128 stands for zero in the data rows.
What is the hidden score of each row? Scores go from 0 to 40, and 20 is about the middle. The score is a weighted sum of the row's numbers plus the product of two more (or one squared), each taken from its middle value.
[123 104 119 177 145 149 148 117 138 142 125 109 150 146 169 106 109 159
 137 123  88 116 151 148] 10
[114 101 112 189 145  87 101 113 130 118 109 102 154 167 127  95 109 146
 177 110 115 141 108 101] 16
[ 98 134 119 123 102 209 112  81 125 113  78  78 122  96  71  98  97  94
 114  83  90 137 159  98] 24
[128 146 139  84 131 104 136 166 137 151 133 166 126 198 148 110 120 136
  90 156 122 110 125 113] 15
[153 130 120  85 102 178 128 137 137 123 122 141 125 124 110 128 144 127
 107 125 110 110 149 144] 19
[ 97  66 106 142  96 126  93  54  98 101  90  85  83 142  84 104 120  53
 116  74 102 110 100  79] 23
[ 78  87  83 118 124  97  89 130  79  52  71  79 133 128 103  87  71 126
 125 116 101 100  75  86] 17
[108 109  97 155 126 108  74  91 121  91  92  69 108 147 116  95 113 106
 131 105 108 113 104  64] 19
[132  94 141 141  83 129 129  47 123 118  57  56  84 110 100  97 137  98
 100  81  93 104 153  92] 20
[180 208 222 199 153 192 191 165 207 222 163 168 137 160 187 151 200 170
 170 172 191 179 227 182] 21
[ 93 124 103  80 150 102 106 163  84 101 141 162 135 127 141 147  93 156
 114 150 132 140  83 117] 22
[146 116 110  94 117 111  98  70  99  98 107  77 103 145  81 109 123 102
 131  65 117 104 125 108] 14
[126 121 118 163 143 134 166 146 147 131 165 168 142 157 128 142 138 152
 174 170 104 138  76 156] 27
[132 123  96  47 103 112 106 112  86 147 126 131 113 118 118 131 112  98
  67 120 109  93 104 113] 22
[187 212 164 163 153 163 194 160 153 186 172 138 135  94 153 178 169 143
 126 148 186 146 180 185] 26
[146 171 158 176 155 204 205 185 164 145 185 163 168 130 179 207 130 177
 120 168 134 168 204 207] 25
[ 84  82  79 162  97 118  57  82  90  78  60  53  66  75  95  52  99  81
 172  62  71  88  85  51] 30
[123 128 126 139 166 124 123 154 107 157 155 178 164 158 147 151 129 178
 145 181  97 136 126 125] 22
[154 168 169  65 134 160 135  86 145 198 121  93 131 170 102 125 173 114
 112 103 161 125 151 162] 13
[ 67  83 106 173 134  77 107 163 110  95 156 140 122  66 104  97  87 130
 127 139  67 142 108  88] 25
[ 69 102  98  62  94  86 116 108  64 101 123 125 110 136  79 150  57 111
 109  93 101  87 107 130] 26
[174 145 189 142 175 108 150 193 136 165 160 163 145  90 181 169 149 189
 174 188 124 183  85 176] 19
[ 80  93 102 145 181  98 113 126  80 115 147 131 162  55 138 120  83 137
 192 141 114 157 128 112] 12
[ 83  51  70 137 114 103  78 126 109  45  70 135 131 110 151  83  73 103
 163 122  57 109 109  74] 22
[126 122 126 137 130  93 103 132 105 110 151 138 114 114 117 126  95 135
 124 132  90 129  98  98] 21
[113 112 122 119 109 158 103  92 157 130  59  77 106 130  88  80 113  87
 128  73 144 110 133 100] 17
[158 146 153 129 156 114 191 163 144 175 189 168 172 153 132 204 141 128
 136 119 154 161 153 184] 38
[104 141 130  79 130  83 106 134 112 128 103  95 125 143 145 127  93 136
  95 143 120 115 136 108] 23
[130 135 151  76 132 139 142 147 172 132 125 145 140 171 155 129 122 165
 100 144 124 153 115 118] 23
[116  82  74  60  92 109  60  70 138  74  63  90 111 214 108  83  91  90
  83  90 102 126 107  73] 24
[133 117 126 139 138 100  80 164 105 141 148 159 153 133 150 163 140 159
 163 136 138 149 104  87] 23
[144 141 154 125  93 139 136 110 132 124 131 129 110  89 133 155 154 127
 108 116 125 121 145 143] 20
[134 146 129 129 106  91 155 132  97 127 151 145 117 111 117 151 112 135
 166 121 135 101 124 140] 17
[ 69  93  79 107 116  86 121 143  91  96  71 105 150 124 122  78  80 133
  98  94 133  94  96 103] 10
[173 158 184 204 174 123 170 158 150 139 146 167 172 127 163 187 153 169
 171 141 174 125 126 194] 25
[181 123 128 106 150 149  99 143 150 111 105 132 143 104 147 107 159 161
 143 139 149 152 155 114] 13
[127  98  89  88 110 152  67  79 101 115  76  93 100  74 104  65 113  93
  89  84 127 118 124  79] 24
[108  80  97  74  53  78  79  86  64  65  51  90  82 157  83  63  73  68
  77  69  77  60 117  60] 19
[106 129 111  63  79 105 114 112 129  88  95  82  98 130 109  94 102 102
 114 102 102  93  97  99] 18
[ 94 128 105 112 139 109 127 140 114 110 148 148 122 130 126 154  78 142
  95 136  86 109 124 134] 18
[101 100  83  86 124 156  94 131  98  88 110 141 115 111 129  72 101 124
  94 157  81 124 118  92] 29
[139 112 121 161 101 133 109  79 152 127 114  90  79 151  84  96 127  73
 115  91 135 100 177 111] 13
[110 170 153 154 156 156 166 168 121 141 146 176 146 113 156 158  93 145
 117 167 102 143 149 127] 26
[172 138 136 132 170 203 102 149 205 115 126 133 171 132 153  93 164 167
  96 148 188 132 181 103] 10
[124  85  84  37  73  75 109  94  80  84  78  94 105 190  91  99 106  98
  73 103  86  67  93 101] 25
[192 165 146  72  86 162 131  90 186 150 123 108  65 157  78 142 162  83
  56  96 149  72 181 133] 22
[128 148 137 172 194 150 183 189 121 165 198 190 169 107 192 160 133 160
 171 196 123 162 196 147] 21
[116 115 110 145 163 145 147 159  83 128 129 174 169 162 153 134 130 154
 166 164 119 174 123 157] 23
[113  97  61 127 131  91  67  68  80  59  76  55 135 154 110  59  74 113
  87  61  92 160 113  55] 14
[134 140 153 118 137  75 137 128 115 159 123 130 112 138 126 118 130 107
 139 115 139 140  93 113] 17
[170 110 148 126 138 137 165 128 135 130 140 108 149 113 132 124 186 149
 154 125 157 120 135 127] 24
[142 177 153  80 115 145 131 159 188 153 147 174 129 139 128 148 127 134
  84 163 141 119 119 149] 28
[136 173 152 147 147 178 192 146 154 161 173 190 137 162 148 166 178 138
 143 168 166 154 146 222] 27
[166 180 171 126 111 165 131  89 152 188 146 114 114  79 115 142 164  94
 105 107 162 152 157 140] 23
[120 159 156 139 115 159 154 144 164 170 149 154  90  81 124 164 131 131
 132 135 155 129 148 188] 26
[148 141 133 152 121 142 122 128 141 134 150 132 128 165 127 142 136 119
 165 131 130 122 149 146] 16
[130 112 125 176 114 123 113 116 102 133  94 134 165 107 126 116 144 131
 145 133 123 157  95 119] 29
[145 154 155 125 115 109 119 140 147 136 141 123 139  70 111 150 147 106
 152 132 157 130 133 118] 30
[141 139 145 114 115 101 116 101 147 133 134 126 130 144 143 119 135 119
 145 126 144 131 154 126] 14
[140 122 116 122 138 112 110 113 127 111 121 135 125 137 138 119 100 149
 136 136 108 175 165 131] 18
[182 177 181  63 131 144 173 138 126 176 147 123  80  72 128 139 174 142
  97 144 177 102 175 169] 13
[152 129 115 139  92 143 100  71 159 118  84  80  77 127  81  79 152  81
  59  88 150  65 147  79] 16
[167 204 184 171 158 123 160 169 123 183 168 151 160 143 164 163 187 176
 171 143 203 151 110 156] 11
[112  77  97 113  84 115 110  86  90  80  94 105  95 102 110 111  90 111
  91  79  86  83  58 120] 19
[159 128 123  45 101 187 164 124 137 162 115 112  93 170 116 120 126 144
  61 112 130 121 143 144] 19
[158 133 172 180 153 140 184 139 121 161 173 152 157  61 157 180 172 154
 141 144 134 139 152 171] 19
[115 157 140 182 186 108 181 155 118 173 190 174 201 104 206 189 153 200
 176 180 156 184 158 171] 15
[ 87  91 100 174 128 104 106 143  89  87 112 134 117 138 128 109  85 138
 182 129  64 120  95  95] 16
[147 138 111  89 109 130  99 135 136 115 134 135 133 172 116 138 133 126
 124 126 154  93 153 108] 19
[120 144 162 130 147 197 141 106 132 145 117 120 128 108 142 134 120 147
 106 120 129 115 149 115] 18
[186 204 221 138 164 166 163 155 161 186 164 142 158 116 151 171 189 169
 144 150 140 160 178 166] 17
[110  64  69 139  92 142  92 101 107  69 103  97  83 171  81 102  90  77
  99  80  78  61 110  73] 18
[ 87  72  98 100 134 119 141 131  96 104 166 162 134 133 159 163  72 128
 107 144  98 116 101 139] 21
[158 132 134 135 170 121 130 172 120 144 139 177 155 127 160 145 106 161
 156 142 147 154 137 121] 16
[188 162 171 170  84 161 104  63 164 143  93 103  57  58  61  90 192  63
 118  86 199 107 143 122] 21
[145 150 132  60  97 108 106 105 109 108 124 130 148 158 105 128 112  69
  94 112 130 119 105 116] 31
[129  77 107 107  62 139 108  58 137 114 103 102  55 110  84 115 124  68
 111  96 116  80 136 100] 23
[124 114 114 119 125 161 113 138 122 107 115 126 114 111 136 137 112 116
 112 117 136 121 124 129] 30
[128 177 168 159 127 128 164 133 123 173 164 146 115 109 129 176 156 110
 113 126 153 128 151 179] 21
[ 99 107  94 113  68  78  73 101 102  95  85 102  70 101  81 103  99  77
  79 107  88  76 112 108] 22
[174 143 148 148 155 140 137 136 152 133 100 134 140 167 133 124 144 145
 111 119 141 129 150 139] 17
[128 110  76 164 145 124 109 102 144 125  94 105 146 104 132 106 129 125
 154  97 106 162 112 115] 20
[111 104 130 144 131 159 156 115 126 143 148 129 146 117 128 150 118 127
 114 116 111 139 130 150] 20
[113 118 122 140 142 115 128 143 148 112 141 122  99 107 139 157  81 138
  91 149 100  99 124 156] 22
[ 82 101  94  85 101 101 128 103 111  78 109 115 100 131  90 111  85 122
  94 113 106  80 132 113] 20
[156 174 199 140  83 220 141 105 171 192 155 129  87 109 104 161 150 119
 125 126 139 133 231 164] 21
[110 130 114 123 123 107 124 146 121 129  93 135 114 132 136 105 111 115
 129 132 129 134 120 120] 29
[133 142 152 112 180 143 164 147 100 145 165 174 171 132 155 160 116 157
 162 154 130 164 111 170] 17
[126 107 100  82 104  90  85  83 115  90  83  99  62 138 100  70 103  84
 107  99 108  76 126  80] 15
[ 74 108 107 160 133 128 115 139 103 100 109 118 161 101 150 123 108 140
 123 136 117 163 129 114] 25
[130 127 111 144 112 130 140 143 118 146 139 127 113 146 134 139 134 128
 162 125 126 134 115  95] 20
[125 151 175 140 103 150 157 110 122 168 166 137  90  88 124 149  98 101
  36 110  85 108 142 146] 20
[119 115 122 132 185 144 129 153 138 139 152 161 193  93 168 122 149 169
 156 170 155 174  87 126] 16
[101 103 127  95 148 132 142 173 103 133 165 178 150  66 180 183 104 158
 122 174 139 132 118 149] 24
[114 137  86 157 129 101 134 128 113  99 139 102 145  81 115 140  99 118
 151 139 100 136  78 135] 23
[ 82 107  91  71 119 126 120 143 110 101 133 135 130 143 111 146  98 146
  82 122  78 102 138 139] 17
[196 157 187 105 134 167 107 119 192 155 134 141 130 136 151 136 200 121
  92 132 195 122 192 120] 16
[ 78 101 119 135 154 131  91 127  97 112 122 126 144 117 106 112 104 137
 147 146 115 152 117  77] 23
[ 99 102 108 179 137 126 121 110 132  72 134 107 131 164 135 105  89 105
 156 109 127 146 121 114] 17
[133 112 108 105 103  80  99 109  77 107  95 113 112  84  83 102 122 113
 149 109 124  74  80  99] 26
[165 119 154 172 196 141 141 185 168 145 148 168 210 112 174 166 147 189
 196 195 166 193 150 145] 33
[160 153 134 164 119 199 142 123 159 168 155 140 124  97 151 156 144 164
 162 127 147 164 209 116] 20
[147 134 128  92 125 165 120 126 107 113 121 119 139  80 132 133 150 118
 123 108 153 120 154 125] 17
[197 149 144 142 186 191 176 173 209 140 205 184 160 158 195 203 182 175
 133 185 176 165 209 168] 16
[140 146 188 136 141 120 151 102 103 160 158 126 136 188 126 169 185 167
 131 110 179 147 105 137] 33
[124 107 123 103  68  91 117  90  93 133 102  84  87  98  62 115 124  67
  67  96 139  89  94 103] 34
[ 75 120 108 143 185 107 103 143  84 124 196 168 162  83 151 132 108 156
 156 165 102 181 104 106] 15
[155 139 100 106 138 114 206 179  79 114 171 194 175 109 169 193 146 182
 162 186 147 129  98 224] 19
[167 201 205 132 158 143 200 152 180 202 164 148 169 161 160 202 169 160
 177 151 155 183 138 191] 25
[125  93  95 129 130 145 119 154 164 133 128 117 157  92 112 127 133 131
  90 148 125 145 129 128] 28
[159 141 135 151 163 151 132 168 172 149 141 158 168 117 155 133 132 154
 140 168 126 169 149 142] 19
[141 138 130 108 126 138 124 123 149 127  94  93 107 118  95  94 139 109
  76 110 138 111 114 128] 16
[145 128 126 136  95 102 133 107 116  90 131 113  74  95 106 141 126 110
 168 129 129  96 132 143] 18
[141 143 120  44  85 140 123 109 129 146 118 111  75 132  81  93 142  78
  99 110 155  98 145 114] 17
[ 98 146 171 163 132 144 123 165 119 147 139 104 124 160 155 111 145 137
 130 165 121 157  98  95] 30
[176 158 160 113 136 147 113 120 168 164 116 106 123 150 134 129 163 122
 139 116 166 117 157 109] 14
[175 177 179  91 126 141 157 129 156 142 152 139 137 102 135 184 176 145
 112 153 174 120 132 156] 30
[187 148 162 184 161 135 129 133 152 134 134 125 164 113 146 133 161 142
 140 134 162 140 154 146] 16
[ 72 119 130 168  99 123  89  83  88 119  98 104 100 123 102 110 115  86
  95  79  75 102  71  97] 22
[164 186 184 179 150 110 143 125 172 196 127 129 120 139 120 139 173 108
 109 115 155 142 115 171] 18
[117  61 100 100 135 131 106 147  94  95 107 119 124 199 128 111 107 142
 147 131  82 114 134 132] 11
[162 123  85 135  78  93 103 104 101 137 106 118  71 109  98  99 115 105
 119 101 140  68 119  81] 14
[149 141 147 140 122 124 127 126 134 150 154 142 127 111 142 123 151 132
 135 134 139 162 115 143] 17
[132 134 143  96  99 129 110 122  83 124 110 128 117 164 113 106 165 120
 122 128 155 115 127 120] 16
[153 183 165 147 144 106 149 132 118 160 137 160 155 111 132 148 119 145
 150 135 156 122 152 182] 15
[ 93 110 121 160 150 139 100 154 110 115 131 145 154 101 142 136 127 128
 159 160 101 153  99 112] 25
[ 87 110 114 135 165 154  88 154 164 103 179 181 151 144 190 128 136 174
 100 170 113 162 128  82] 17
[105  99  99 119 121 173 151 102 128  77 132  96 124 205 106 110 146 112
 101 101 118 122 151 139] 12
[ 79 157 153 164 184  96 162 158 110 144 172 144 152 119 151 150 122 144
 171 163 133 172  90 156] 20
[ 82 109  69 158  84 103 128  92 135  94 107  75 103 180  72 117  96 106
 104  92  76  76 119 121] 21
[132 152 123 172 174  84 114 128 110 142 116 108 180 129 159 138 105 152
 180 104 118 189 121 113] 16
[196 155 133  58  92 114 131 116 127 131 129 121  99 136 109 113 177  94
  71 131 175  90  92 142] 18
[140 120 117 147 148 154 148 149 145  82 162 143 139 127 154 138 158 139
 123 133 160 132 140 136] 12
[136 149 136 130 110 172 131 115 157 151 116 115 104 113 108 128 151  97
 154 119 146 115 128 127] 24
[121 139 114 158 152 144 118 196 140 134 185 183 166 135 177 171 108 179
 162 195 116 164 178 133] 21
[137 107  96  70  95 137  95 127 129  93 102 146  96 127 112 122 104 134
 132 138  95  80 139  52] 27
[ 99 164 146 153 134 128 169 149 133 142 131 148 125 155 157 132 101 138
 187 133 111 125 112 154] 28
[230 184 187  83 141 132 175 152 189 174 138 160 107 140 136 131 223 132
  97 163 238 134 143 170] 18
[172 137 144  67 108 163 127 100 138 122 138 128 111 158  94 122 181  84
  97 102 149  81 178  98] 26
[113  91  94 129 101  91  85 127  93  83 127 129 109  55 122 136  96 109
 134 105  87  68 143 107] 12
[151 155 139 155 192 124 185 190 118 182 173 189 198  95 175 189 143 169
 181 188 156 176 166 175] 18
[101 115 143 146 125 103 140 109 121 145 155 101 130 187 152 142 105 118
 126 127 136 142  93 143] 21
[ 88  87 103 152 131 126  90 143  98  78  94 119 158 159 115 124  63 119
 187 121  86 130  89  98] 26
[101 112  73 137 146 141 101 137 137 121 126 120 145  97 106  93 101 106
 139 124 119 103 130  86] 12
[122 104 147 105 143 123 144 102 134 120 146 131 129 118 137 153 112 135
 113 115 121 111 113 137] 23
[136 178 190 139 152 187 183 185 149 191 151 164 173 159 171 168 125 179
 136 180 177 147 171 183] 19
[150 112 133 142 114 168 113 116 126 123 150 109 118 111 124 112 150  95
 111 124 151 150  97  94] 21
[125  91  98 119  84 125 102 109 106  78  68  97  97 151 109  72 101  91
 151  92  93  82 112  85] 15
[104  82 117 129 162 144 118 139 114 121 118 115 134 134 154  92 114 129
 130 142 124 125 134  99] 16
[116  99 129 133 151 161 149 132 121 123 134 170 129 130 142 149 123 153
 124 144 127 128 148 140] 18
[148 173 190 122 169 152 176 160 112 163 171 172 153  82 154 167 179 162
 141 138 182 153 137 169] 12
[109 114 112 151 151 117 145 133 152 118 159 151 175 161 126 157 113 142
 190 124  94 165 141 127] 39
[108 114 124 137 132 113 104 163 107 114  90 118 141 164 133 121  91 142
 156 115 104 143 122 110] 17
[127 154 142 170 164 137 170 143 118 157 148 144 146 105 169 156 110 158
 167 133 134 139 144 171] 23
[114 134 147 151 162 122 114 156  99 141 134 159 164  98 149 143 129 160
 184 151 128 159 134 124] 16
[127 108  95 162 169  77 186 198  95 136 197 187 166 155 174 191 122 174
 148 172 117 179  83 199] 18
[129 146 108 140 135 121 141 132 169 148 144 152 126  92 132 120 150 136
  80 156 139 120 120 151] 17
[132  86 115  20 114 141  92 114 110  91 123 110  98  87 124 104 107 136
  67 117 129  98 130 126] 11
[111  89  92 128 125 104 101 140  77  91 131 124 116 137 119 127  78 121
  98 125 111 137  78 103] 22
[125 139 117 134 143  83 128 120  91 139 105 132 138 144 127 127 124 104
 123 133  96 101  90 132] 20
[157 155 176 160 109 141 146 113 132 153 121 130  89  80 110 130 141 111
 109 111 148 120 129 124] 21
[140 146 152 129 141 117 111 101 120 137 110 102 141 111 129 114 169 127
 110 134 136 123 134 106] 16
[143 106 101 128 157 118 122 170 165  97 104 115 146 128 148 134 115 186
 162 169 118 165 117 105] 22
[119 119 121 142 119 163 122  80 119 139 105  76 123 144 126 131  96 117
 107  79  94 147 121 148] 31
[ 85  87 112  99 135 104 126 158  63  84 120 160 143 103 122 165  95 152
 100 134 150 125 114 159] 24
[118  97  91 147 126 126 135 179 113  92 117 164 135 167 162 142 102 155
 169 126 114 137 109 148] 22
[137 173 175 159 176 131 138 179 171 162 174 172 185 131 183 169 144 186
 161 180 137 153 138 145] 17
